Each row is where one point has got to under a steady rotation. How many steps took it there?
The counts run from 0 to 163.
[115 108 101 151 177 114 159 112 153  76 122 113  96 133 118 135 114 125
  91 106 134 118 161 123 124 101 107 166 115 102 166 134 201 153 134]  30
[121 116 103 109  91 188 119 166 163 126 127 133  98 122 118  89 121 129
 162 158 106 128  86 170 109 132 167 159 119 151 115 133 134 132 168]  72
[147 119 105 155 144 136 121 133 137 105 159 155 147 135  98 115 131 143
 130 183 170  87 138  53 159  79 119 137 127 151 113 112 149 120 124]  49
[109 155 131 119 133 150  84 144 197 180 141 154 127 184  88 147 141 127
 130 161 117 136 137 123 132 135 143 160 117 100 111 160  89 143 130]  76
[136 111  57  86 109 156 168 114 130 142 168 150 123 117 130  72 113 125
 158 169 164 154 106 137 151 169 151 116 127 112 136 128 169 148 124]  140
[157 127 131 123 107 160  95 130 182 107 155 114 154 118 112 125  73 113
  76 114  96 167 131  89 105 118 141 109 138 165 133 146 132 164 133]  93
[102 126  91  90 134 115 118  79 129 145 126 132  96 114 122 180 136 120
 116 172  77 167 144 153 151 155 112 140 116 138 114 126 137 141  63]  156
[138 117 176 149 133 121 149 136 132 138 126  48 112 146 136 147 168 111
 111 126 111 168 175 102 111 149 124 109 111 100 110 149 124 118 111]  104
[153 131 147 137  89 161 103 135 129  83  93 140 119 117 146  69  49 134
 114 107  95 119 162 131 155 149 116 106 137 133 114 144  96 139 104]  162
[121 169 165 120 100 157  95 105 140 166 173 108  80 114  87 104 147 122
 141 119 128 175 158 100 148 114 101 129 123 114 149 150 152 151 126]  96
[ 92 141 122  81  96 152 144 176 167  91 141 132 115 196 114 115 103 110
 163 146 113 133 117 110 139 149 138 164 162  95 117 119 143 112 105]  144
[134 152  98 123  80 111 144  96 130 154 142 176 156 146 104 147 123 115
 160 154 146 121 110 109 146 137 125 149 194 138 101 101 116 158  78]  136
[153 148 102 178 164 122 174 159 159 145  84  60 170 129  99 123 140 143
 111 138 129 144 134 114 138 119 128 140  86 146 163 152 118 127 147]  32
[125 140 133 121  90  89 127 114 135 188 113 101 129 130 126 156 164 135
 147  91  71 193 132 161 100 177  97 142 113 121 127 135 102 136 111]  16
[115 163  97 150  97 192 124 133 124 142 167 145 119 121 140  99 145 103
 136 117 165 120  87 173 125 134 109 157 135 129  93 130 139 181 143]  1
[162 134 126 162  73  98  96 160  86 152 158 107 137 113  98 108 152 133
 150 131 109 106  88 101 100 135  68 145 128 162 142 139 105 113 126]  115
[147 178 138 147  99 164 119 133 185 103 120 124 152 125 120 105  83 106
 118 122 100 174 147 129 111  95 133 109 135 168 115 159 159 146 110]  92
[115 125 135  87  99 111 153 162 135 122 125 128  72 166  83 165 160 111
 152 187 124  80 136 133 126 126 129 135 186 125 137 144 115  81 143]  56
[148 121 136 131 109 141 131 171 103 128  81 147 165 140 166 124 105 117
 159 136 107  98  89 158 123 157 158  95 148 141  90 108  61  94 119]  63
[147 127  95 179  94 141 120  93 161 130 117 100 138  95 146 126 101  96
 115 136 134 173 140 149 134 126 118 120 155 112 103  95 191 163 115]  21
[123  96 106 168  86  93 110 157  80 111 118 148 109 178 120  98 112 131
 134 136  97  82 159  97 141 103  70 140 125 129 123 115 132 100 109]  47
[146 136 122 187  76 133  84 136  94 146 169 101 120 109 102 149 158 127
 149 138 122 103  98 100 127 120  82 155 145 119 106  92 160 103 128]  116
[ 97 100 170 127 151 113  73 131 151 161 139 141 127 161 137 120 155 162
 127  74 134 136 148 117 127 143 134 148 101  76 113 113 109 151 171]  7
[116 134 107 142 148 129 163 135 117 167 112 156 110 140 149 148 175 133
 173 177 144 115 130 180 149 136 145 108  85 100  86 132 131  79 111]  60
[174 120 195 131 158  79 137 141 123 128  88  77 121 113 109 134 115 136
 166 106 107 114 144  92 120 158 132 102 126 128 175 151 133 115 106]  35
[130 162 137 175 104 146 119 126 158 132  90 139 141 121 152 109  81 130
 129  80  99 157 158 173 120  67 113 109 109 148 109 142 164 134 128]  91
[141  65 113 152 137 119 143 142 100 141 108 158 100 135 129  88 113 154
 148 155 144  90 153 107 129 114 148  87  85 132 142 131 157 107 180]  51
[156 124 108 184 111 114  70 112 154 150  74 116 137 104 146 118 106  97
 133 152 127 160 110 172 100 115  99 131 144 118 140 109 163 151 117]  20
[120 117 125 108 100 148 129 153 180  96 145 162 102 151 104 141  89 149
 122  68 102 104 155 141 147 174 143 157 136 106  99 142 114 140 150]  74
[135 118 128 125  75 136 128 187 205 108 139 132 136 176 149  83 122 103
 127 120 138 139 145 166  96 148 110 139 139 102 109 153 113 118 172]  4
[103 160 109 171 125 161 137 142 154  98 116  52 123 109 109 116 138  88
 106 135 150 146 158 155 154 101  93 127 161 125 145 149 171 137 149]  100
[166 158 126 144 110 130 126 119 138 143 126 140 175 128 139  80  55 139
  85  86 149 173 138 113 119 135 118 111 100 100 159 126 116 142 135]  23
[138 161 165  44 138 105 120 113 145 116  83 153 111 110 122 155  86 161
 120 142 107 143 134 137 124 149 133 151 148 152 171 142  89 115 103]  154
[174 155 145 128  84 155 154 158  81 118 143  92 115 102 137  86 117 150
 149 143 142 130 107 106 138 150 110 124  96 129 139 129 123  73  83]  44
[107 104 135 102 121 115 110 128 103 116 166  87 132 143 107  90 105 109
 130  78 114 162 129  66 129 149 103 119 157 116 176 117 159 157 132]  26
[146 111 140 113  94 143 111 169 201 109 165 105 142 166 126 105 152 104
 122 138 148 151 142 108 103 168 142 148 141 100  91 139 102 161 146]  5
[127 131 188 139 174 112 142 120 100 113 152  64 147 129 130 144 166 113
 116  86 125 134 154  69 133 152 113 117 132 112  94 143 119 150  87]  105
[114 154 134 145 132 131  78 129 125 141 103  90 100 142 111  83 139 150
 136 131 144 138 124 102 133  90  86 194 127 121 199  99 145 138 139]  28
[147 153 128 135  93 129 114 136 143 187 131 110 154 170 136  86  86 140
 102 126 123 200 118 105  93 121 121 103  89 101 162 127 124 123 139]  24
[136 156 124  74 119 121 103 103 144 153  90 134  80 130 131 163 139 145
 121 187  87 167 138 146 130 151 121 151 125 135 152 137 103 114  79]  155
[114 148 133 136 116 115 154 114 188 136  82 103 143 107 148 136 148 137
 131 105 136 159 145 195 113 106 155 143 162 147 145 100 129 129 190]  12
[123 140 201 157 181  94 104 123  79 125 118 101 160 130 138 145 150 130
 128  90 132 120 124  80 119 109 102 128 123 131 140 129  98 133 101]  106
[179 153 125 172 100 108 161  96 108 150 112 108 133  76 146 114 136 169
  71 143 132 141 132 131 106 102 109 126 102 177 129 112 100 111 159]  111
[150 130 134 127  97 104 177 135  95 117 203 105 135 111 117 151 130 128
 112  93  97 137 112  98  85 127 109  95 111 143 118 139 166  89 118]  113
